In the rows, 128 means zero.
Each path below is one point turned by a fixed rotation once a step. After each direction that follows a path, write how fast that rotation turns it, in deg/step (0 if it stays still).
Each turn is a multiple of 5 degrees from 10 to 175, or 0.
Each row of a path follows its step; steps can be skipped.
Path 1:
step 0: [126 112 122 122 137 124 143 115 127 133 125 116 115 125 121 121 128 127
 129 130 124 122 125 118 140 129 122 122 123 144 117 131 121 115 126 134
 125 116 122 126 127 132 117]
step 1: [119 130 116 133 125 136 129 132 126 122 118 137 125 123 126 118 136 136
 125 126 136 117 127 134 118 131 128 120 134 122 152 141 142 117 117 126
 136 132 130 133 130 129 134]
step 2: [144 127 138 128 138 112 142 115 136 134 123 123 125 129 127 135 138 128
 125 116 113 132 127 121 131 121 134 127 138 122 129 124 124 116 127 129
 131 108 131 132 124 129 132]
step 5: [134 130 123 126 129 139 145 133 116 131 135 111 133 138 136 129 126 133
 128 137 120 130 125 124 134 143 143 131 122 127 130 119 125 125 135 139
 139 123 119 128 136 136 116]
step 6: [125 125 134 122 129 124 126 136 134 123 115 137 124 109 147 114 127 143
 130 125 131 127 121 127 119 135 124 117 123 136 123 125 138 138 120 138
 127 134 135 134 125 123 126]
step 7: [129 138 142 134 128 125 138 120 107 131 133 126 141 134 139 119 122 114
 129 126 124 131 120 131 126 137 131 121 136 127 135 124 124 117 137 132
 125 116 127 122 136 133 140]
step 9: [126 133 136 118 136 121 131 124 125 133 132 133 141 140 126 127 128 121
 125 115 142 125 113 132 129 140 121 128 129 146 140 133 137 124 122 122
 119 135 135 134 125 131 140]
step 15: [123 122 125 127 132 116 123 125 118 131 120 124 126 123 122 134 128 110
 132 137 112 126 124 124 118 123 144 118 134 141 127 135 132 119 135 141
 130 121 123 144 127 122 127]
step 16: [120 130 132 119 123 135 141 117 116 119 125 129 116 111 117 124 134 138
 128 117 138 117 138 118 131 135 116 136 130 128 133 134 129 124 130 131
 135 125 125 121 127 138 120]
step 17: [129 125 125 122 132 123 131 138 137 136 116 131 126 127 129 122 129 125
 117 138 130 136 117 131 128 120 132 132 143 131 139 136 124 109 114 131
 126 120 125 146 135 130 136]
Speeds:
[129 133 126 126 131 122 123 126 131 129 126 125 127 124 132 126 131 127
 129 129 127 131 129 130 126 124 131 128 126 127 126 134 130 128 127 128
 129 132 126 131 129 127 128] : 160
[129 123 131 127 129 125 125 128 128 131 126 131 128 130 129 128 130 129
 123 129 135 126 130 129 122 131 127 130 127 127 130 128 128 129 126 130
 130 129 129 125 132 128 134] : 140
[126 124 127 130 125 129 126 124 126 125 129 131 130 128 131 130 129 127
 129 132 128 126 123 129 129 127 129 122 128 129 128 131 129 128 128 125
 128 130 133 133 129 128 133] : 130
[127 128 134 129 127 127 125 131 128 128 124 131 124 127 127 134 125 130
 131 125 127 126 125 128 125 127 131 126 127 126 129 127 130 127 126 129
 128 131 126 128 122 124 127] : 155
[133 130 126 126 129 130 128 129 126 125 127 125 129 132 131 134 129 124
 127 127 129 128 129 128 128 126 126 124 131 126 125 129 126 124 128 134
 126 126 127 129 125 126 132] : 140
